Every row has a hidden score from 0 to 30. What is each row's score? 15 is about the middle. The score is a weighted sum of the row's numbers plus the product of two more (or one squared), each taken from its middle value.
[0.72 0.82 0.47 1.03 -0.52 0.57 -0.46 -0.41 -0.97 -1.08 0.36 0.24 -0.84 -0.36 -0.59 -1.14
 -0.16 -0.13 1.59]: 19
[-0.78 -0.47 -1.29 -0.14 1.32 -0.63 0.86 1.01 1.39 0.68 0.61 0.08 -0.49 1.12 0.84 -1.74
 0.15 0.58 -0.71]: 23
[-1.23 0.91 -0.97 -0.31 -0.01 0.12 0.04 -0.80 -1.27 1.33 1.49 0.48 0.85 -1.44 1.10 0.16
 -0.10 1.87 -0.43]: 13
[-0.90 0.62 -0.95 0.61 0.43 -1.29 0.38 0.92 -0.14 -0.23 0.37 0.38 -0.85 0.44 1.36 -0.60
 1.44 1.94 0.55]: 12
[-0.60 -1.04 -0.12 -1.69 -0.80 -0.22 -0.49 0.88 -0.27 1.61 -1.56 0.09 1.03 0.64 0.44 0.88
 0.49 0.53 -1.60]: 19
[-0.90 -0.51 0.44 -1.80 -0.61 -0.24 -0.93 0.20 -0.34 2.30 -0.74 -0.14 0.60 -0.39 0.11 0.41
 0.17 0.95 -2.25]: 14
[1.05 0.94 0.71 0.38 1.21 0.23 -0.07 -0.39 -0.47 -1.60 0.14 1.19 -1.04 2.21 -0.68 0.79
 0.38 1.33 0.60]: 14
[-0.24 0.41 0.09 0.99 0.12 -0.74 1.10 0.32 0.87 0.45 0.35 -0.46 0.06 -1.01 0.44 -1.41
 0.13 -1.34 0.69]: 21
[0.11 -0.07 -1.32 0.44 2.52 -0.54 0.21 -0.28 1.41 -0.39 -1.07 -1.29 -0.58 1.63 1.29 0.79
 0.73 -1.27 1.10]: 14
[0.24 0.32 -0.35 1.02 -0.31 -0.18 0.60 -0.80 1.13 -0.59 0.15 -1.72 0.18 -0.09 -0.68 -0.30
 -0.42 -0.91 0.31]: 18
[-2.47 0.47 -0.30 -0.49 1.26 -1.23 2.54 -1.07 -0.18 2.03 1.30 1.26 1.27 -0.81 2.29 1.18
 1.49 2.30 -0.77]: 11
[0.48 -0.61 -0.89 0.37 1.42 -0.65 -0.92 1.10 1.40 -0.48 -0.87 -0.27 -1.67 1.05 0.78 -0.83
 0.61 -0.35 0.40]: 10
[0.21 0.18 0.54 1.34 -1.31 -0.10 -0.09 -0.03 0.88 -0.82 -0.19 -0.88 -0.92 -0.54 -1.09 -1.24
 -0.85 -1.30 0.77]: 24
[0.33 -0.77 1.29 -1.31 -0.68 0.13 -0.25 -0.05 -0.72 0.37 -0.58 1.09 0.02 0.95 -1.26 1.12
 -0.21 0.67 -1.88]: 14
[0.03 0.13 0.62 0.79 -0.44 -0.86 1.41 -1.01 0.74 -0.42 -0.14 -1.25 0.36 -0.89 -0.08 0.08
 -0.29 -0.55 0.52]: 9
[-0.32 0.26 0.19 0.75 -0.33 -0.93 0.56 0.08 0.22 -0.22 0.44 0.57 -0.90 -0.05 -0.20 -0.40
 0.27 1.40 0.38]: 12
[1.37 0.16 -0.37 0.17 0.14 0.91 -1.13 -0.20 0.61 -1.50 -1.25 -2.07 -0.89 1.69 -0.28 0.12
 0.04 -1.00 0.22]: 12
[-2.30 1.25 -1.38 0.26 -0.01 -1.95 -0.52 0.37 0.10 1.11 0.29 -0.22 -1.17 -1.25 1.92 -0.46
 0.65 1.56 0.00]: 15
[0.37 -0.11 0.13 -0.13 0.42 -2.43 1.39 0.65 1.49 -0.49 0.59 0.28 -1.67 2.18 -0.42 -1.21
 1.16 2.12 -0.88]: 10
[0.12 0.14 1.63 -0.10 0.23 1.45 0.95 -1.67 -1.28 -0.09 1.08 1.41 0.84 -0.72 -1.17 0.41
 -0.74 0.21 0.06]: 19
[0.69 -0.29 0.88 1.17 -0.39 -0.09 1.31 -1.53 0.72 -1.01 0.15 -1.12 0.97 0.10 -0.56 -0.31
 -0.13 -0.53 0.18]: 14
[0.58 1.02 0.61 0.70 -1.07 0.13 -0.53 -0.41 -1.99 -1.40 0.19 0.90 -0.73 0.14 -0.54 -0.09
 0.12 1.10 1.39]: 19
[0.38 -0.88 1.33 -1.83 -0.44 1.17 -0.56 -0.36 -0.73 1.07 -0.04 1.16 0.86 -0.52 -0.89 1.48
 -0.94 -0.17 -0.99]: 12
[-0.29 -0.77 0.30 -1.06 -0.87 0.21 -1.24 0.55 -0.57 1.11 -0.69 -0.05 0.48 -0.56 -0.24 0.95
 0.20 -0.09 -1.05]: 17
[0.31 0.11 -0.87 1.24 -0.62 -0.94 1.73 -0.33 1.62 -1.06 0.07 -1.58 -0.02 -1.09 -0.26 -1.25
 -0.49 -1.82 1.44]: 14
[-0.28 0.08 -0.27 1.15 -0.25 0.28 1.38 -0.53 0.89 -0.71 0.07 -1.01 0.38 -0.04 -0.60 -0.97
 -0.21 -0.41 0.87]: 18
[0.63 -0.53 1.64 -1.29 -0.71 0.62 -0.30 -0.33 -0.78 0.21 -0.58 0.49 0.79 -0.29 -1.39 1.85
 -0.36 -0.64 -1.15]: 16
[0.01 -0.96 1.01 -1.04 -0.46 0.98 -0.10 -0.07 -1.02 1.32 -0.73 1.26 0.94 -1.14 -0.36 0.70
 -0.24 0.69 -1.49]: 8
[1.07 0.62 1.88 0.07 0.30 1.94 0.47 -1.07 -0.95 -0.92 1.24 1.05 0.39 -1.15 -1.93 0.35
 -1.06 -0.21 0.04]: 11
[0.02 -0.83 1.05 -0.84 -0.61 1.09 0.06 -0.87 -0.78 0.54 -0.09 0.68 0.43 -0.58 -0.43 0.65
 -0.59 0.09 -0.80]: 12
[-0.20 0.95 0.28 -0.59 0.47 0.54 -0.61 -0.72 -0.10 0.03 0.99 1.44 -0.35 -1.09 -0.68 -0.07
 -0.73 1.40 0.20]: 11
[1.15 -1.64 1.41 -0.97 -1.51 1.89 -1.63 -0.19 -0.72 0.08 -0.73 1.04 0.95 -0.65 -0.99 1.15
 -1.57 -0.84 -0.75]: 12
[-2.40 -0.67 -1.33 -1.49 -0.87 -0.99 -1.63 0.82 0.45 2.17 -0.99 0.10 -0.06 -0.15 1.48 -0.15
 0.71 1.48 -2.36]: 22
[1.31 -0.86 1.53 -1.55 0.10 0.85 0.15 -0.99 -1.03 0.08 -0.47 2.20 0.75 1.03 -1.53 1.74
 -0.42 0.18 -1.57]: 16
[-0.99 1.02 -0.53 0.34 -0.31 -0.57 -0.55 -0.61 0.12 0.39 1.01 -0.44 -0.69 -1.54 0.41 -0.97
 -0.34 -0.24 0.43]: 20
[0.09 0.35 0.39 1.10 -0.95 -0.50 1.02 -0.59 1.12 -0.31 -0.28 -1.39 -0.25 -0.81 -0.30 -1.46
 -0.60 -1.55 0.68]: 21
[1.34 -0.32 -0.30 1.40 0.74 0.22 0.23 0.70 0.71 -2.04 -0.65 -0.56 -0.15 1.44 -0.26 -1.35
 -0.26 -1.14 1.26]: 13
[-0.68 -0.31 -0.49 -0.23 1.67 -1.54 -0.53 0.75 1.56 0.78 0.05 -0.96 -0.66 0.90 1.16 -0.35
 1.21 -0.52 -0.97]: 15
[0.18 -0.61 -0.80 0.30 1.39 0.20 0.15 0.63 1.30 0.01 -0.73 -1.07 -0.31 1.43 0.29 -0.75
 -0.17 -0.97 0.15]: 25
[1.25 -1.00 -0.24 -0.40 0.85 1.23 0.11 1.26 -0.61 -0.65 -0.19 1.59 0.25 0.92 -0.56 0.06
 -0.42 -0.32 -0.28]: 8
[-0.50 0.74 1.71 -0.33 0.61 1.04 1.99 -1.97 -1.29 -0.35 1.42 1.25 1.57 -1.27 -0.60 0.43
 -0.62 1.08 0.34]: 9
[-0.46 1.38 -1.14 0.79 0.19 -1.72 1.14 0.88 0.01 -0.28 0.32 0.03 -0.92 0.82 1.63 -0.55
 1.34 2.49 0.88]: 9
[-0.49 0.52 -1.26 0.01 0.18 0.64 -0.82 0.34 1.01 0.79 0.05 -1.32 0.33 -0.40 0.88 -1.33
 -0.76 -1.21 0.71]: 22
[1.55 0.51 0.35 1.65 -0.93 0.02 0.16 -0.49 0.49 -2.12 0.74 -1.19 -1.39 -0.37 -1.75 -1.68
 -1.47 -1.43 2.07]: 19
[-1.55 0.69 -0.82 0.69 -1.00 -1.82 1.16 0.98 1.54 0.81 -0.41 -1.25 -0.79 -0.82 0.85 -1.14
 0.47 0.11 -0.13]: 15
[-0.18 -1.53 0.84 -0.99 -0.75 2.28 -1.52 -0.94 -1.24 0.03 -0.64 1.68 1.33 0.15 -1.17 1.71
 -0.81 0.64 -0.43]: 15
[1.72 -0.62 1.35 1.74 -0.56 1.20 0.93 -0.63 0.53 -2.45 -0.48 -0.75 0.76 -0.54 -1.99 -0.79
 -1.15 -2.69 1.15]: 13
[-0.32 0.95 -0.96 0.17 0.37 -1.75 -0.47 0.91 0.81 -0.16 0.02 -0.11 -1.03 0.58 1.18 -0.17
 0.69 0.54 0.19]: 17
[-0.60 0.10 -1.17 0.14 0.49 -0.32 -0.50 -0.34 1.28 0.39 -0.20 -1.47 -0.04 -0.27 0.98 -0.63
 0.13 -0.56 1.01]: 15
[-0.28 -0.02 -0.32 1.81 -0.23 -0.28 1.07 -0.26 0.89 -0.51 0.23 -0.61 -1.08 -0.44 0.26 -1.82
 -0.44 -0.36 0.63]: 29
[0.69 -0.52 -0.07 -0.29 1.42 0.62 0.15 -0.34 1.08 -0.23 0.04 -0.67 -0.67 1.36 -0.54 -0.80
 -0.31 -0.08 -0.07]: 25
[-2.19 -0.30 -3.50 -0.54 1.95 -1.47 -0.13 0.64 1.70 1.57 -0.64 -1.38 -0.35 1.48 3.03 0.13
 1.49 1.64 -0.19]: 9
[0.52 0.29 0.49 1.09 0.09 0.54 0.73 -0.69 0.68 -0.85 -0.13 -1.63 -0.57 0.22 -1.07 -0.29
 -0.49 -1.57 0.85]: 24
[-0.88 -0.59 0.44 -1.17 -1.58 -1.07 -0.50 0.71 -0.06 1.46 -0.84 0.25 0.74 -0.29 0.11 1.38
 0.43 0.29 -1.03]: 26
[0.66 0.13 0.40 1.11 -0.76 -0.18 0.54 -0.54 0.79 -0.70 -0.38 -0.65 0.03 -0.44 -0.19 -0.96
 -0.56 -1.00 0.64]: 17
[0.21 -0.99 0.39 -1.02 -0.71 1.38 -0.34 -0.07 -0.60 0.35 -0.15 0.40 1.37 -0.44 -0.70 0.71
 -0.43 -0.17 -0.69]: 15
[-2.16 0.77 -0.86 0.16 -0.34 0.57 -0.39 -0.19 -0.07 1.16 0.67 0.29 -0.02 -1.52 0.47 0.22
 0.00 1.58 0.27]: 14
[-0.99 0.17 -0.13 1.14 -1.02 -0.82 0.10 0.38 1.63 -0.74 0.25 -1.21 -0.17 -0.76 -0.35 -1.07
 -0.72 -1.07 0.18]: 18
[-0.69 0.56 -0.52 1.49 -0.64 -1.51 0.90 1.61 -0.67 -0.31 -0.04 0.79 -0.88 0.01 1.34 -0.54
 1.31 1.65 0.68]: 11
[0.80 0.47 0.93 -0.54 0.07 1.58 -0.50 -2.22 -1.28 0.25 1.88 1.63 0.52 -1.32 -1.12 1.04
 -1.30 0.51 0.80]: 20
[-1.01 0.94 0.27 -0.26 0.47 -0.10 0.92 -0.71 -0.60 0.74 0.82 0.93 0.53 -0.58 0.00 0.16
 0.51 0.75 0.18]: 19
[1.00 0.79 1.15 1.11 -0.01 0.20 -0.08 0.13 -0.45 -1.55 1.56 1.15 -1.27 -0.47 -1.26 -0.30
 -1.00 0.39 1.14]: 11
[-0.95 -0.40 -1.69 -0.81 1.39 -0.73 -0.29 0.46 0.76 1.03 -0.97 -0.56 0.04 1.06 1.39 0.33
 0.62 0.67 -0.72]: 10
[0.24 -0.35 0.78 1.55 -1.17 0.66 1.11 -0.25 0.78 -1.99 0.41 -0.72 0.12 -0.70 -1.21 -1.36
 -1.06 -0.89 0.86]: 11
[-0.19 0.69 0.52 1.60 -1.29 -2.14 1.71 0.35 0.95 -0.36 -0.49 -1.71 0.10 -0.73 -0.08 -1.95
 0.30 -0.72 0.13]: 17
[-0.08 0.05 0.97 0.66 0.84 1.28 1.92 -1.85 -0.69 -0.99 1.89 0.97 1.14 -0.86 -0.86 1.08
 -0.15 0.06 0.62]: 10
[0.63 -1.22 0.78 -1.25 -0.44 0.48 -0.84 -0.20 -0.48 0.24 -0.86 1.53 1.26 0.38 -0.51 0.90
 -0.70 0.23 -0.73]: 15
[-0.26 0.77 0.16 0.23 0.33 1.47 -0.16 -1.42 -0.71 -0.68 1.94 0.58 -0.50 -1.14 -0.63 -0.45
 -0.56 1.78 0.80]: 8
[0.22 -0.61 1.28 -1.46 -0.52 0.27 0.22 -0.70 -0.64 1.07 -0.41 0.13 2.03 -0.91 -0.18 1.53
 0.40 -0.39 -1.74]: 26
[0.43 -1.07 -0.21 -0.30 0.64 -1.44 -0.34 1.71 0.96 0.61 -0.59 -0.69 -0.13 0.45 0.50 -0.79
 0.23 -1.50 -0.83]: 12
[0.53 -1.03 1.62 -1.32 -0.69 1.48 -0.15 -0.56 -1.24 0.69 -1.14 0.38 2.15 0.34 -1.45 1.99
 -0.18 -0.98 -1.39]: 19
[-0.49 0.66 -0.08 1.24 -0.39 -0.85 1.57 -1.34 0.49 -0.12 0.54 -1.58 0.58 -1.57 0.09 0.10
 -0.44 -1.24 1.02]: 15
[0.03 -0.81 -1.13 0.38 1.70 0.15 0.56 1.66 0.40 0.62 -0.58 0.54 -0.17 1.06 0.93 -0.35
 0.13 -0.29 0.24]: 23
[0.85 1.30 -0.87 0.61 0.97 0.35 -0.44 -0.67 -0.61 -0.72 0.60 0.42 -1.32 -0.58 0.78 -0.18
 -0.61 -0.36 1.71]: 13
[-0.44 0.58 0.38 0.67 0.94 -0.69 0.24 0.29 0.23 -0.21 0.48 0.56 -1.09 0.83 0.71 0.14
 0.90 1.30 0.10]: 12
[-0.62 -0.30 0.18 1.15 -0.52 -0.93 0.96 0.16 0.73 0.41 -0.38 -1.07 -0.12 -0.84 -0.08 -0.52
 -0.27 -0.35 0.30]: 16
[-1.09 0.18 0.52 0.77 0.30 -0.84 0.28 0.24 2.35 0.50 0.99 -2.32 -0.58 -0.30 0.85 -0.70
 -0.28 -1.19 0.95]: 15
[0.17 -0.92 0.83 -1.16 -1.23 0.35 0.34 -0.42 -0.30 1.04 -0.63 0.15 1.07 -0.46 -0.36 1.35
 -0.33 -0.68 -1.43]: 17
[0.03 0.18 -2.20 -1.31 1.78 -1.01 -1.11 0.54 0.87 1.05 -0.65 -1.51 -0.65 1.83 1.68 0.16
 1.03 -0.07 -0.16]: 15
[-1.00 -0.58 0.47 -1.35 -1.33 0.53 -1.10 -0.41 -0.60 1.06 -0.53 -0.25 0.81 -0.39 0.02 1.10
 0.12 0.37 -1.47]: 25
[-0.60 0.52 -0.63 1.05 -1.65 -1.22 0.28 -0.04 1.23 0.25 0.93 -0.71 -0.84 -1.56 0.20 -0.35
 -0.65 -0.30 0.84]: 16
[-0.99 -0.81 -0.57 -2.15 -0.27 -0.79 0.27 0.00 -0.43 2.03 -1.82 0.04 1.18 -0.13 1.20 0.19
 0.84 0.05 -2.57]: 27
[0.39 -1.45 0.00 -0.93 1.14 -0.72 -0.26 1.32 0.20 0.81 -0.42 0.46 0.47 0.27 0.93 -0.21
 0.33 -2.30 0.01]: 18
[-0.23 0.56 -0.28 1.00 -0.39 -1.17 1.09 0.08 1.07 -0.15 -0.02 -1.56 0.31 -0.55 0.37 -1.19
 0.10 -1.28 0.47]: 18
[0.18 -0.15 0.57 2.31 -2.70 -0.61 1.42 0.11 0.87 -1.66 -0.85 -2.07 0.18 -0.66 -0.99 -1.27
 -0.40 -1.16 1.23]: 16
[0.62 0.48 0.72 1.03 0.60 0.47 1.11 -1.55 0.95 -0.87 0.48 -1.30 0.28 -0.50 -1.25 -0.63
 -0.72 -1.81 1.15]: 25
[-0.74 -0.67 0.39 -1.16 -0.60 -0.72 0.11 0.54 -0.33 1.55 -0.29 0.87 0.93 -0.14 0.87 0.50
 0.68 0.74 -1.62]: 20
[0.20 1.31 1.48 0.25 -0.30 0.71 0.09 -0.97 -1.96 -0.57 1.42 1.24 -0.62 -0.73 -0.90 0.89
 -0.17 1.40 0.89]: 11
[0.60 -0.08 -0.74 -0.31 0.67 -0.47 -0.56 0.71 0.60 -0.29 -0.43 -1.04 -0.88 2.01 0.65 -0.37
 0.39 -1.28 0.88]: 20
[0.44 -0.69 1.05 -1.20 -1.18 1.97 -0.31 -0.12 -1.21 0.46 -0.09 0.77 1.10 -1.07 -1.26 0.91
 -0.85 -0.43 -0.41]: 15
[0.87 0.09 1.63 0.16 0.23 2.66 0.04 -1.47 -1.66 -1.40 1.80 1.21 0.12 -1.40 -2.05 0.43
 -1.60 1.13 1.10]: 2
[-1.72 -0.43 0.66 -0.39 0.81 0.60 2.23 -0.93 -0.77 0.97 0.38 0.71 0.91 -0.51 0.59 1.21
 0.90 0.97 -1.38]: 8
[1.51 0.26 -0.90 1.05 1.92 0.57 0.03 -0.10 1.49 -1.89 0.04 -1.69 -1.13 1.46 -0.44 -1.57
 -0.35 -1.38 1.69]: 19
[0.49 -0.73 -0.27 0.29 1.96 -0.02 0.90 0.50 0.14 -0.39 -0.17 0.08 0.25 1.14 0.23 -0.56
 0.72 -0.11 0.32]: 10
[-1.04 -0.76 0.08 -1.39 -0.85 0.51 -2.43 0.46 -0.88 0.39 -1.49 -0.88 -0.08 0.50 0.02 1.09
 0.37 0.86 -1.66]: 23
[0.10 1.14 -0.71 1.33 -0.32 -0.40 0.26 0.31 1.65 -0.42 0.46 -2.04 -0.73 -1.14 0.22 -1.60
 -0.61 -1.32 1.15]: 14
[1.80 0.96 0.80 0.98 -0.18 1.07 -0.40 -0.47 -0.97 -1.93 0.99 0.47 -0.83 -0.77 -1.35 -0.14
 -1.07 -0.70 1.45]: 10
